Small tables with named rows and columns. After each table, cells are looked up by row and column.

Mida =
|  | Tekipa | Bigopi | Zogusav | Fumud | Kiduno |
|---|---|---|---|---|---|
| Gaf | 3063 | 7958 | 4550 | 6345 | 4296 |
| Kig | 4427 | 2571 | 3003 | 4009 | 4012 |
| Militol | 6088 | 3099 | 3309 | 3804 | 6167 |
| Pab | 6085 | 4863 | 4623 | 5087 | 6238 |
| Kupifar | 3864 | 3946 | 4216 | 2843 | 3222 |
| Rusezis | 8580 | 1471 | 5305 | 2871 | 7658 |
| Sek | 3338 | 4924 | 5579 | 2502 | 2844 |

Tekipa of Gaf = 3063
Bigopi of Rusezis = 1471
Fumud of Gaf = 6345
Zogusav of Pab = 4623
Zogusav of Kupifar = 4216
Zogusav of Gaf = 4550
Kiduno of Kig = 4012
Tekipa of Militol = 6088
Zogusav of Sek = 5579
Fumud of Rusezis = 2871
Kiduno of Rusezis = 7658
Tekipa of Kig = 4427
Kiduno of Gaf = 4296
Fumud of Kupifar = 2843

Gis =
       Niz  Nake  Tar  Gatebi  Zet  Sop  Vetepi
Peg    0.3   0.6  0.3     0.7  0.7  0.8     0.5
Pid    0.8   0.4  0.7     0.7  0.6  0.7     0.2
Ropum  0.4   0.5  0.5     0.6  0.4  0.4     0.6
Nilut  0.2   0.5  0.3     0.2  0.5  0.3     0.4
Guka   0.6   0.7  0.3     0.6  0.6  0.5     0.7

Gatebi of Guka: 0.6
Niz of Guka: 0.6
Sop of Peg: 0.8
Zet of Nilut: 0.5
Nake of Ropum: 0.5
Niz of Peg: 0.3
Nake of Nilut: 0.5
Which row has the largest Sop? Peg

Table Voz
	Dom	Nogube	Fav	Pubiv	Sugev	Mil
Basafed	0.008	-0.325	0.125	0.380	0.465	-0.080
Reb	-0.039	-0.342	0.212	0.211	0.319	-0.223
Muvu	0.003	-0.027	-0.115	-0.023	0.025	0.051
Bag	0.294	0.427	-0.097	0.059	0.272	-0.025
Tuva	0.180	0.302	0.094	0.224	0.513	0.437
Kinulez	-0.066	-0.018	-0.022	0.107	0.756	-0.087
Zure	0.624	-0.455	-0.634	-0.291	0.004	0.075
Vupur	0.050	-0.306	-0.001	-0.219	0.471	0.065
Zotiza	0.364	0.401	-0.195	0.033	0.151	-0.018
Lek	-0.100	0.074	0.286	0.165	0.830	0.121
Mefop	0.141	-0.051	0.266	0.398	0.348	0.065
Bibefe	0.126	0.529	0.106	-0.069	0.431	-0.176
Sas	-0.047	0.542	-0.180	-0.045	-0.059	-0.213
Kub	0.247	-0.581	-0.235	0.200	0.219	-0.065

Kub, Mil: -0.065
Zotiza, Nogube: 0.401
Muvu, Mil: 0.051
Basafed, Dom: 0.008
Zure, Pubiv: -0.291
Basafed, Nogube: -0.325
Bag, Pubiv: 0.059
Kinulez, Mil: -0.087
Lek, Dom: -0.100
Row with the largest Mil: Tuva

Ruz =
,Gon,Ped,Feb
Fodizir,3045,5993,3192
Pokosus,2608,1699,2686
Dup,2306,7567,2625
Bok,1987,3157,2477
Mav,1253,2477,2677

Ped of Fodizir: 5993
Feb of Bok: 2477
Feb of Fodizir: 3192
Gon of Fodizir: 3045
Feb of Mav: 2677
Ped of Dup: 7567
Gon of Bok: 1987
Gon of Mav: 1253
Feb of Dup: 2625
Ped of Pokosus: 1699
Feb of Pokosus: 2686
Ped of Mav: 2477
Gon of Dup: 2306
Ped of Bok: 3157
Gon of Pokosus: 2608

Zeluda:
|  | Fevir | Bez | Mulete | Bal | Tuteza | Muvuz | Mun | Gevema | Vuf |
|---|---|---|---|---|---|---|---|---|---|
| Voz | 6.1 | 4.0 | 3.5 | 2.9 | 5.2 | 3.4 | 4.7 | 5.1 | 3.4 |
| Faleram | 4.2 | 5.1 | 3.5 | 4.7 | 4.7 | 5.9 | 3.9 | 5.2 | 4.7 |
| Kekaz | 2.8 | 5.8 | 5.0 | 6.3 | 4.1 | 6.8 | 3.7 | 4.3 | 6.2 |
| Kul | 6.0 | 5.2 | 6.6 | 4.5 | 4.9 | 2.3 | 4.4 | 3.0 | 6.1 |
| Nuzef | 8.0 | 5.2 | 6.7 | 3.2 | 5.7 | 0.6 | 4.4 | 2.8 | 6.0 |
| Pitamur | 6.9 | 4.1 | 4.2 | 2.6 | 5.4 | 2.2 | 4.8 | 4.5 | 3.8 |
| Gite | 2.5 | 4.7 | 3.2 | 5.5 | 4.1 | 7.3 | 4.1 | 5.5 | 4.3 |
| Mede | 7.8 | 5.4 | 6.9 | 3.4 | 5.6 | 0.7 | 4.3 | 2.7 | 6.3 |
| Gel | 4.7 | 4.7 | 3.3 | 4.1 | 4.9 | 5.3 | 4.2 | 5.3 | 4.1 |
| Ludizis | 7.7 | 4.4 | 5.2 | 2.6 | 5.6 | 1.2 | 4.7 | 3.8 | 4.5 |
| Nofe | 4.2 | 5.1 | 3.5 | 4.6 | 4.8 | 5.9 | 3.9 | 5.2 | 4.7 |
| Gad | 7.2 | 4.1 | 4.4 | 2.5 | 5.5 | 1.9 | 4.8 | 4.4 | 3.8 |

Nuzef, Vuf: 6.0
Nofe, Muvuz: 5.9
Nofe, Fevir: 4.2
Pitamur, Mulete: 4.2
Nuzef, Mulete: 6.7
Ludizis, Vuf: 4.5
Pitamur, Bal: 2.6
Pitamur, Muvuz: 2.2
Pitamur, Tuteza: 5.4

